Each path below is one point turned by a fixed rotation once a step. After each direction that follows a path, write how fast that rotation turns it, in degrees each step (0 if it stays still).
Each turn is a multiple of 5 degrees from 10 to 175, or 0.
Each row of a path follows its step; steps can be skipped.
path 1
step 3: [ 11  14  -1   6 -16 -12  10 -12  -3  13  -6   0 -12  14  -3 -10   6  -4
   3  17   0  -6  -3  17  15   0  10   7 -10  -6  10  -2  -8   1  -9  -3
  -3  -6  11  -1   0 -13  14  -7  11 -17   4 -18  -6  -9   3  -8  -6  -1
  -3  -7   1  -1 -11  23  -3  15   6 -17  -3   9 -15   0]
step 4: [  7   6 -10  -6  -9   3 -10  -4  14   4   3  -1  -6 -12  -3  -5  12  12
 -24   3  20   1  -2  10   5   1   2   4  -3 -17  -4   5 -11  -9 -17   1
   5  -8   6   9 -14   7   9  -9  16  -4   6   1 -21  13  -1  -3  -4   8
  -6 -13   2   4  -4 -11  20   7   6 -13   4   1 -18  12]
step 6: [ 12 -10 -17   1 -12  -8   4  -4   0  12   9  -5  16   7  13  -4   0   8
 -10 -18   2   4   6  11   8  -7  -6  21   7  -3  10 -10   4 -11  -8   4
  14 -15  18   7 -16  12  11  -8  16  -8   3 -12  -6   0 -10  -2   4  10
  -3  -1   1  10   2  13  13  10  -1  -8   0  -4   2  17]
step 10: [-10 -17   5 -13  -1  15  -4 -17  -1  -9 -14   7   3  -3   5 -16  27   1
   1 -12 -12  -6   1   4   7   1  26  -6  10   0  13   7   0   1  -6   3
   5 -12  -3  -9   1  -6  19  -5   9  -6   9  -9   1  -3  14  11  -3   3
  -1  -1 -16  24  -2   9   2   5   2   1   3   3   7  -5]
step 11: [ -2  18   4  10  -5  -2   9   3   5 -17   2  -1   9  -2   6 -15  13   9
   3  -1  -1 -12  -3   1   6 -29  13   4  -7 -20   6  -6  11  -2  -5  -9
  -1 -16   5  -8 -10   3   5   5   3   2  24  13  -3 -15  18  -1   2   6
 -10   5  -8  12   0 -14  13  -5   8   8  -3   2   5  -5]
step 13: [  9   8  18  25  -2  -1  -2  -5  -3  -8  -8   6   8   2  -9  -8   7  15
 -14   9   2 -12   7   9  -7  -7  11  10  15  -3  18  -4 -15   5 -19   3
   2  -6   4   3 -11 -14  11   3  -1   1   1   4   1 -11  26  -9   7   8
 -15  10   2  14   8   5  11  -6  -5  -9   0   2  -2   1]
step 16: [  2   0  -6  15  -3   0   8 -14  -9  -9 -17   6  17   6  -8   9 -12   5
   4   0  11   9  17   2  16   0 -11   9  13  -6  10   4  12  -1 -13 -16
  19   1  -1   5  13   1   1 -16   6  -2  10 -11  -4  -5  18 -17   8   0
  -1  -6 -10   5   2  -7   3  -1  -1 -16   8  13 -10  10]
step 19: [ -7  11  18  -2  -9   5   8 -10   7   1  -3   4  -3   5  24   7 -12  -6
   8  -2  -9  16   6  -6  12   0   5   5  -3   0  12 -11  10   5  -7   4
   2  -9   4  -2  24   2  23   1   6  -7   1 -11 -13  -7  -2  -8  11   6
   2 -13 -11   2   1  11  16   0 -21 -10  -9  10  -8  -9]
step 21: [ -5  13   6 -13  -8   3   7  -4  19   7   3  12   4  -8  13   2 -10  -9
   1   9  -6  14   2  -3  12 -14  19  16  -3   1 -17   2   6 -16 -10  -7
 -15 -22 -17  -4   3 -12  -1  -2   2   4   6 -11   0  -5   7  -8   1   6
 -14   2  -8   0   3  -8  13  -8 -17   4  -2  13 -14  -5]
step 22: [  4  -3 -12  -5  -9  -2   5 -23  16  12  12  18  -4   2  14 -11  -1  -2
   8   1   0  -1  11   6   0  -6  -3  -9   2  11  13 -19  -7   2  -6  15
   5 -20   5   1 -17 -14  10   6  11   4  20  -8   3   0   0  -7  13  -4
 -11   0  -1  -6   0   8  -8 -10 -14  -3  -2   5 -19   2]
Directions:
[ 0  2 -1 -1  1  5  0  1 -1  0 -1  1  3 -1 -4  0  2  2 -3  4 -2 -3  2  2
  0 -1  5  5  0 -3  4 -1  3  2 -2  0  3  1  3 -2  0  5 -1  3  2 -3 -1 -2
 -1 -1 -3 -1 -1  0 -1  2 -4  1 -3 -2 -4  2 -1  1 -1 -3  1  2] : 10
[-4  3  0  3 -2 -3  1  2  1  0 -2  1 -5  3  1  1  2  0  3 -4  0 -1  4  1
  3  0  0  0  1 -1 -2 -1  0 -3  3 -5  1  2  4  2  2  3  0  2  1 -4  1  1
  2 -4 -1  0 -2  1 -1 -4 -2  0  0  1  1  1  3  4  0 -1  0  0] : 85
[ 4  0  5  1  0  1  0  2 -1  1  0 -1  2  1 -4  5  3 -6 -1  2  0 -2  2  1
  0  0 -3 -4 -2  1  2  2 -1  2 -1 -1  0 -1 -1  2  3  1  0  3 -2 -1  3 -1
  1 -1  2 -1 -1  0 -1  0 -3 -5  2  0  5  2  4 -3  3 -1  1  3] : 25
[-2  1  1  2  4 -3  0 -3 -1 -3  1 -4  2  0 -3 -2  1  4  4  2  0 -3  1  1
  1  1  1 -6  0 -2  2  1  3  2 -3 -1  0  0 -3  3 -2  1  1  1 -3 -1 -5  0
  2 -1  3  0 -1 -1 -1  1  1  1  4 -1 -1 -2  0  5  2 -1  2 -1] : 25
[ 0  0  1 -1  0  2  5 -1  4  1  0  2 -2  1  2  6  2  1  0  6 -1 -2 -5 -3
  1  1  4  1 -3 -1  2  1 -1  0 -3 -2 -4  1  2  1 -1 -1  4  1  1  1  2  1
  2  0  2  5  4  1 -1 -3  3  1 -3 -1  1  1  1  3  2  0 -1 -2] : 40
[ 2  4  5  3  3 -2 -3  5  0  0 -1  0  0  1  0 -4  1 -2 -1  3 -1  1 -2  0
 -2 -2  2  3 -2  1 -2 -2  2 -2  2  0 -1  4  1  2  0  0  3 -1 -5 -2  2 -3
 -2 -2  1 -2  1  0  0  1  2  0 -2  0  5  0 -5  3 -4 -1  0 -2] : 175
path 2
step 0: [ -3  -4   8  12  -9  -3   8   7   7   7  -6  -4   8  11   8   5  -6 -21
   8   5   6   4   4   9  -9  -3 -15   6   7  -2  -2   0   7 -15  14 -13
   8   5 -18  -1   5   8  11  16  -8   3   3  15  -4  -2 -18   5  -1  -8
   0   3  -7  23  12   8  -7   6  -8  -2   8  17  19  -7]
step 4: [ -4  -5  10  -4   9   0  13   4   1  -6   2   4  10  13 -13  -2  -9  -7
 -19   1  10  -7   5  -2   6 -16 -20  -3 -10  14   5 -22   2   7   2  -1
  -4  12  -4 -10  -1  -7  20  -5  11   1 -20  -5 -12   0  -5 -12 -19 -13
   3  11   1 -16  -6  -2  -7   0   3 -10 -10   4   0  -8]
step 7: [  7  11 -14  -6  11   6  -6 -18   0  17 -12  -5   8 -13   6  11   8  -5
   9   1  11   5   2  -6   8  25   6   1  -3   5  -5   5 -13   2 -18  10
  -5   6  -2  -5   5   5 -18  -9  -3  -3   1  -8  -9   1  -8  16  11  10
   9  13 -10   6   5   3   0   8  -8   0 -20   1   0  16]
step 8: [ -7  -1  -1  17   6  -7 -17 -21   2   7  -2   1   5  -7   5  -2  -8   3
  12   0 -12   7 -11   1   6  13  -1   9  -6  -6  13 -23   2  -9   1  -9
   3   6 -13 -11 -10 -15  -4   6 -10   1 -19  -3  -1  -1   6  -9  -2  12
   6   2   0   8  -2 -10 -25 -16   3 -14   4 -10  -9  -2]
step 11: [  5 -10  -4  -7  -7 -11   6  -4  -1  -2  12  -3   7  -5  21  -1   9   4
 -11  -5  19 -11  -1   5   5   4   7  -7  17  10   6  12  -2   4   3   4
 -17   3   3  13  10  -4  12  -1  22  -3  15  -3   3   8 -12   7  20 -11
   0 -10  10  13   8   5  -9  -6  11  14   4 -11   1   6]
step 13: [ -6  -8 -15  -7   1 -20 -14   6  10  12   6 -19 -13  12  -2  18  13  -9
   7   8  13   1   1   7   6  -7  -1   0  -3 -10 -17  -4 -14   2  -8   4
  19  -6 -10   8  13  -6   6   3   8  -1   3   5 -19  -4   9   9   9 -17
   9   1  -3   6 -13  -4   0   1   2 -11  -7   0   5   1]
step 15: [  6  -7   2   8  -4   9   6  20   4  -7 -12   0   4  -5  12   6 -12  17
   9  15  11  12   4  -1   4 -11  -5  -2   5  14 -12   3   9   5   9   2
  -2   2  -4  -1 -11   0 -13  -2   8   5   7   9  -3  -7  -1   5  23  -4
 -11  -5 -15   2 -32   8  -2  -7  -6  -1  -9  12  -7  -5]
step 17: [  7  -2  -3   9  12  -2   7 -13  -1  13   6  -3   6  -9  -4  11  -6  -3
 -20   3  13 -12  -9 -14 -21   9   2   3  -3   2  -5  -9  -4   0  -3  -3
  -9   2  -4  -5  13  12  -9   0   9   1  -4  -7  -9   2   3 -15   2 -23
 -15   3  -1  16  -8   8  -1 -19 -22  14  -4   2   5  -7]
step 21: [ 10 -17   8   9  -9  -5  -2  -2   9 -12  -4  13  -2   3  23  -6 -12   9
  -1  -6  -7   2 -12   0   0  -7 -20   4  -3  -8  -4  10 -18 -26  15   4
  -6   2 -14   9   2   7  16   1  -3  -4  -2   4  -5  -3  -5  -7   7 -14
  -3  10  -6   1   6  14  -7 -12   7  -7 -10 -10  -6  -4]
step 23: [ -3  13   9 -10  15  -9  10  10   6  -1 -11   9  -7  17   1   7  11   0
  -9   8  -6 -14  -7  14 -10   9  -4  -5 -11   5  -5  -9   2   2   1 -18
 -12  13 -17   4  14  -1  -6   0 -18 -16  -8  -4 -20  -4   0  -8   6  -5
   3 -11  -3  -1 -11  -9 -13   7  -2  -4  -5  -8  -1 -14]
Directions:
[-2  4  0 -4  2  4  3  2 -2  1  1 -2  2  0  0  1  2  0 -1 -1  1 -2 -2  0
  2 -1 -2  1 -1  0  0  1  3  5  0  5 -1  0 -3  3 -2  0  2  0  0  0  0 -3
  1  3  3 -1 -3 -4 -4 -1  3  4  1  1  0 -1  0 -1  3 -4  6  1] : 55
[-1  1  0 -6 -1  2  1  1 -1 -4 -2  4 -2  2  0 -2  2  0 -1  3 -1  3  2 -3
 -2  0 -1 -1  2 -4  1 -3 -5  1 -2 -1  2 -2  2  1  0  2  1 -2 -3 -1  0 -1
  3  3  2  2  3 -1  2 -2  6  3 -3 -1 -3  0 -4  1  1  3  1 -2] : 85
[-1 -1  2 -2  0  1  5 -3  1  0  2 -1 -3  2 -4  2 -2  0 -2  0  2 -1 -2 -3
  3  0  1  2  4 -3 -2  0  1 -5 -1  2  0  1 -1  0  0  1  2 -4  0  1  0  3
  0 -2  0  4  0  2  0  5 -2  2  4  7 -1 -1 -3  2 -2 -2 -2  0] : 100
[-2  0  0 -1  1  3  3  1 -5 -1  3 -1 -4 -1 -1  0  1 -3  2  3  0 -2  2  5
 -2 -2  1 -2  4  0 -1  4  4 -2  4 -6  1 -1 -1  0 -2 -1 -5 -3 -1 -1 -1 -2
  0 -2 -3  4 -1 -2 -2 -1  1 -1 -1 -2 -1  2  2 -1 -2  1 -1 -1] : 80
